Each row has a name. Each question is about the rows just above it.

[ 5.27  7.41  1.85 -3.71 -0.30  0.18 -0.46] = j_894
[-4.57  2.90  1.38  1.44  1.68 -7.24 -2.02] = j_518
[ 4.22  1.23 -4.78 -2.36 -0.64  8.58  0.79] = j_99
[ 3.71 -0.97  7.19 -0.93 -2.16 -3.03  0.46] = j_881
[ 4.22  1.23 -4.78 -2.36 -0.64  8.58  1.37] = j_992
[-0.63 -2.01  4.50  2.02 -6.19 -1.73  0.52] = j_192
[-4.57  2.90  1.38  0.69 -4.59 -2.79  0.48] = j_875
[ 6.06  6.41 -0.50 -4.11  0.19 -6.49  0.14] = j_427
[ 6.06  6.41 -0.50 -4.11  0.19  3.48  0.14] = j_868
Shift each entry of [-4.78] by -1 times 0.01: | [-4.79]
[5.27 7.41] with -1 step of 0.01 on every entry: | [5.26 7.40]

[-1.45 -2.18  2.91 -3.97  0.45 -2.68 -0.52 -0.41] -> j_387
[-1.17  0.83  4.77 -0.90 -0.37 -8.27 -0.38  0.63] -> j_651
[ 1.73 -0.90 -3.69 -7.03 -2.24  3.93 -0.59 -0.77] -> j_866
[-1.52 -0.39 -0.64  0.41  0.37  6.34  0.21  0.03] -> j_348
[ 0.30 -1.52  1.54  0.49  2.62  0.17 -0.63 -0.26] -> j_717
[-0.48  0.10  0.83  1.15  0.89 -8.26 -0.50 -0.14] -> j_455
Shift each entry of [0.10] by +1 times 0.01: | [0.11]
Move every entry of [-8.26 -0.50] by +1 step of 0.01. | [-8.25 -0.49]
Shift each entry of [-7.03 -2.24  3.93 -0.59] by +1 times 0.01: | [-7.02 -2.23  3.94 -0.58]
[-3.97  0.45 -2.68 -0.52] with +1 step of 0.01 on every entry: | [-3.96  0.46 -2.67 -0.51]
Shift each entry of [-2.68 -0.52] by +1 times 0.01: | [-2.67 -0.51]
[-0.48  0.10  0.83  1.15] with -1 step of 0.01 on every entry: | [-0.49  0.09  0.82  1.14]

[ 0.06  3.91  3.90 -6.37 -0.01] = j_93
[ 3.09 -3.30 -1.46  4.67  3.64] = j_803
[ 0.06  3.91  3.90 -2.11  1.32] = j_741
[-4.89 -2.78 -0.69  3.06 -5.78] = j_30
[ 3.01 -3.98 -2.09  2.70  3.72] = j_605
[-4.33 -1.65  0.06  2.06 -2.14] = j_190
[-4.33 -1.65  0.06  2.06] with +1 step of 0.01 on every entry: | [-4.32 -1.64  0.07  2.07]
[-1.46] with -1 step of 0.01 on every entry: | [-1.47]
[ 3.01 -3.98] with +1 step of 0.01 on every entry: | [ 3.02 -3.97]
[ 3.91  3.90 -6.37] with +1 step of 0.01 on every entry: | [ 3.92  3.91 -6.36]

[-0.28  4.31  8.76  2.51 -0.24 -0.88 -4.03  1.13  7.90] : j_774
[-5.20 -7.82 -3.52  0.47 -0.46  0.72 -1.97  5.47 -4.88] : j_785
[-5.12 -7.04 -3.51  2.36 -0.83  2.03 -0.99  5.59 -5.66] : j_464
[-4.72 -5.62 -3.56  4.81 -1.37  4.29  0.01  4.11 -6.33] : j_49
[ 0.00  7.41  6.38 -0.60  0.58 -2.83 -4.98  4.66  2.04] : j_806
[-3.99 -4.00 -3.53  5.76 -1.65  6.31  0.31  2.58 -6.60] : j_960
Move every entry of [0.00] by -1 step of 0.01. | [-0.01]
[-5.12 -7.04] with +1 step of 0.01 on every entry: | [-5.11 -7.03]
Shift each entry of [5.47] by -1 times 0.01: | [5.46]
Move every entry of [-0.88] by +1 step of 0.01. | [-0.87]
[ 2.36 -0.83  2.03] with +1 step of 0.01 on every entry: | [ 2.37 -0.82  2.04]
[-1.65  6.31  0.31  2.58] with +1 step of 0.01 on every entry: | [-1.64  6.32  0.32  2.59]
Shift each entry of [-0.83] by -1 times 0.01: | [-0.84]

[-4.14 -4.13  1.04 -3.82] = j_259
[ 3.31  2.99  1.19 -0.29] = j_353
[-4.14 -4.13  1.04 -2.33] = j_874
[ 0.16  1.74 -3.66 -4.78] = j_663
[-0.42 -0.32  0.19  4.28] = j_400
[-6.94 -7.38 -1.30 -0.74] = j_94
[-0.32] with +1 step of 0.01 on every entry: | [-0.31]
Shift each entry of [-4.14 -4.13  1.04] by -1 times 0.01: | [-4.15 -4.14  1.03]
[0.16] with +1 step of 0.01 on every entry: | [0.17]
Shift each entry of [1.19] by -1 times 0.01: | [1.18]

